array([[ 0.190,  7.162, -6.947],
       [ 1.219,  6.248, -4.240],
       [ 2.997, -2.453, -1.301],
       [ 0.356,  0.941, -2.962],
       [-0.654,  3.518,  5.585],
       [-0.804,  4.283, -1.314],
       [ 6.527, -2.099,  1.884],
       [-3.749,  2.360, -6.636]])
=>
array([[-3.749,  2.360, -6.636],
       [ 0.190,  7.162, -6.947],
       [ 1.219,  6.248, -4.240],
       [ 2.997, -2.453, -1.301],
       [ 0.356,  0.941, -2.962],
       [-0.654,  3.518,  5.585],
       [-0.804,  4.283, -1.314],
       [ 6.527, -2.099,  1.884]])

array([[-5.286,  4.754, -4.999,  4.437, -3.557, -4.571,  1.886,  4.502],
       [ 6.237, -1.963,  2.693, -5.252,  5.693,  3.518,  1.361, -2.272],
       [-5.201, -4.387,  3.063,  4.512, -6.016, -1.263, -4.297, -3.876],
       [ 4.087, -3.249,  6.543, -2.621,  0.473,  2.968, -4.631, -5.357],
       [ 1.120,  2.444,  0.395,  2.217, -4.652, -3.029, -4.667, -0.608],
       [ 7.346,  0.759,  4.606, -2.719, -0.230,  0.388, -4.586, -3.590]])
=>
array([[ 7.346,  0.759,  4.606, -2.719, -0.230,  0.388, -4.586, -3.590],
       [-5.286,  4.754, -4.999,  4.437, -3.557, -4.571,  1.886,  4.502],
       [ 6.237, -1.963,  2.693, -5.252,  5.693,  3.518,  1.361, -2.272],
       [-5.201, -4.387,  3.063,  4.512, -6.016, -1.263, -4.297, -3.876],
       [ 4.087, -3.249,  6.543, -2.621,  0.473,  2.968, -4.631, -5.357],
       [ 1.120,  2.444,  0.395,  2.217, -4.652, -3.029, -4.667, -0.608]])

array([[ 0.000,  0.474, -1.828, -1.075, -1.640],
       [-0.072, -1.192,  4.974,  1.334,  0.000],
       [-1.013,  0.000, -0.494, -2.098, -1.776],
       [-2.201, -0.418, -0.644,  1.401, -0.708],
       [ 0.000,  2.078,  0.906,  2.458,  4.172],
       [ 0.000, -1.589,  0.000,  2.079,  2.302],
       [-1.781,  0.802,  2.998,  6.789,  2.904],
       [ 1.123, -3.238,  0.000,  1.283,  5.182],
       [ 0.000,  3.305, -2.629, -1.448, -2.098],
       [-1.109,  0.000, -1.313,  0.000,  0.000]])
=>
array([[-1.109,  0.000, -1.313,  0.000,  0.000],
       [ 0.000,  0.474, -1.828, -1.075, -1.640],
       [-0.072, -1.192,  4.974,  1.334,  0.000],
       [-1.013,  0.000, -0.494, -2.098, -1.776],
       [-2.201, -0.418, -0.644,  1.401, -0.708],
       [ 0.000,  2.078,  0.906,  2.458,  4.172],
       [ 0.000, -1.589,  0.000,  2.079,  2.302],
       [-1.781,  0.802,  2.998,  6.789,  2.904],
       [ 1.123, -3.238,  0.000,  1.283,  5.182],
       [ 0.000,  3.305, -2.629, -1.448, -2.098]])

array([[-1.353, -0.332,  0.955, -0.845, -0.922,  3.923, -0.719, -2.658,
        -0.200, -0.877,  0.257,  1.154],
       [ 1.063,  0.548, -0.569, -1.323, -0.317,  0.659,  0.545,  0.555,
        -1.072,  0.231,  0.237,  0.249],
       [ 1.899,  1.495,  1.853,  0.464,  0.965, -1.953, -0.176, -0.291,
         0.890,  1.548,  0.901, -0.308],
       [ 6.169,  4.421, -4.088, -7.149, -2.540,  2.473,  6.544,  2.532,
        -6.968, -0.340,  2.256,  4.229]])
=>
array([[ 6.169,  4.421, -4.088, -7.149, -2.540,  2.473,  6.544,  2.532,
        -6.968, -0.340,  2.256,  4.229],
       [-1.353, -0.332,  0.955, -0.845, -0.922,  3.923, -0.719, -2.658,
        -0.200, -0.877,  0.257,  1.154],
       [ 1.063,  0.548, -0.569, -1.323, -0.317,  0.659,  0.545,  0.555,
        -1.072,  0.231,  0.237,  0.249],
       [ 1.899,  1.495,  1.853,  0.464,  0.965, -1.953, -0.176, -0.291,
         0.890,  1.548,  0.901, -0.308]])

array([[-2.094, -0.688, -0.970,  2.644, -0.155,  1.380,  0.306,  0.317,
        -0.018,  0.387,  2.782],
       [ 6.308, -1.247, -1.075, -3.702, -1.602, -2.552, -0.662, -0.123,
        -1.855,  0.738, -1.676],
       [-1.667,  2.424,  1.541,  1.242,  1.410, -0.065,  0.838,  0.851,
         0.877, -0.872, -1.160]])
=>
array([[-1.667,  2.424,  1.541,  1.242,  1.410, -0.065,  0.838,  0.851,
         0.877, -0.872, -1.160],
       [-2.094, -0.688, -0.970,  2.644, -0.155,  1.380,  0.306,  0.317,
        -0.018,  0.387,  2.782],
       [ 6.308, -1.247, -1.075, -3.702, -1.602, -2.552, -0.662, -0.123,
        -1.855,  0.738, -1.676]])

array([[ 7.687, -2.444,  6.745, -3.798,  8.350,  0.707, -2.973, -6.281,
        -2.395],
       [ 4.518,  2.683,  5.295, -5.174,  4.711, -1.797,  1.135,  0.654,
        -0.896],
       [-0.005, -4.879,  2.586, -3.401,  0.627,  3.235, -2.546, -0.360,
         5.261],
       [-0.549, -0.979,  2.720, -5.193, -0.189,  0.484,  0.193,  2.968,
         3.964],
       [ 7.908,  2.511,  4.316, -0.454,  7.896, -2.503, -0.580, -6.321,
        -7.681]])
=>
array([[ 7.908,  2.511,  4.316, -0.454,  7.896, -2.503, -0.580, -6.321,
        -7.681],
       [ 7.687, -2.444,  6.745, -3.798,  8.350,  0.707, -2.973, -6.281,
        -2.395],
       [ 4.518,  2.683,  5.295, -5.174,  4.711, -1.797,  1.135,  0.654,
        -0.896],
       [-0.005, -4.879,  2.586, -3.401,  0.627,  3.235, -2.546, -0.360,
         5.261],
       [-0.549, -0.979,  2.720, -5.193, -0.189,  0.484,  0.193,  2.968,
         3.964]])

array([[-4.119, -0.668, -0.696, -0.887,  1.514, -2.536, -2.851,  5.869,
         2.876,  5.130,  1.403, -3.303],
       [-1.014,  6.111,  6.711,  5.601, -4.845,  4.899, -2.771,  0.955,
        -0.400, -1.822, -0.297,  4.604],
       [-5.351, -0.852,  0.973,  3.215,  0.100,  5.805, -7.602,  6.390,
         4.775,  4.110,  5.007,  4.466],
       [-5.721, -1.550, -1.962,  0.647,  1.062,  6.922, -5.968,  5.712,
         3.965,  4.080,  5.795,  7.811]])
=>
array([[-5.721, -1.550, -1.962,  0.647,  1.062,  6.922, -5.968,  5.712,
         3.965,  4.080,  5.795,  7.811],
       [-4.119, -0.668, -0.696, -0.887,  1.514, -2.536, -2.851,  5.869,
         2.876,  5.130,  1.403, -3.303],
       [-1.014,  6.111,  6.711,  5.601, -4.845,  4.899, -2.771,  0.955,
        -0.400, -1.822, -0.297,  4.604],
       [-5.351, -0.852,  0.973,  3.215,  0.100,  5.805, -7.602,  6.390,
         4.775,  4.110,  5.007,  4.466]])
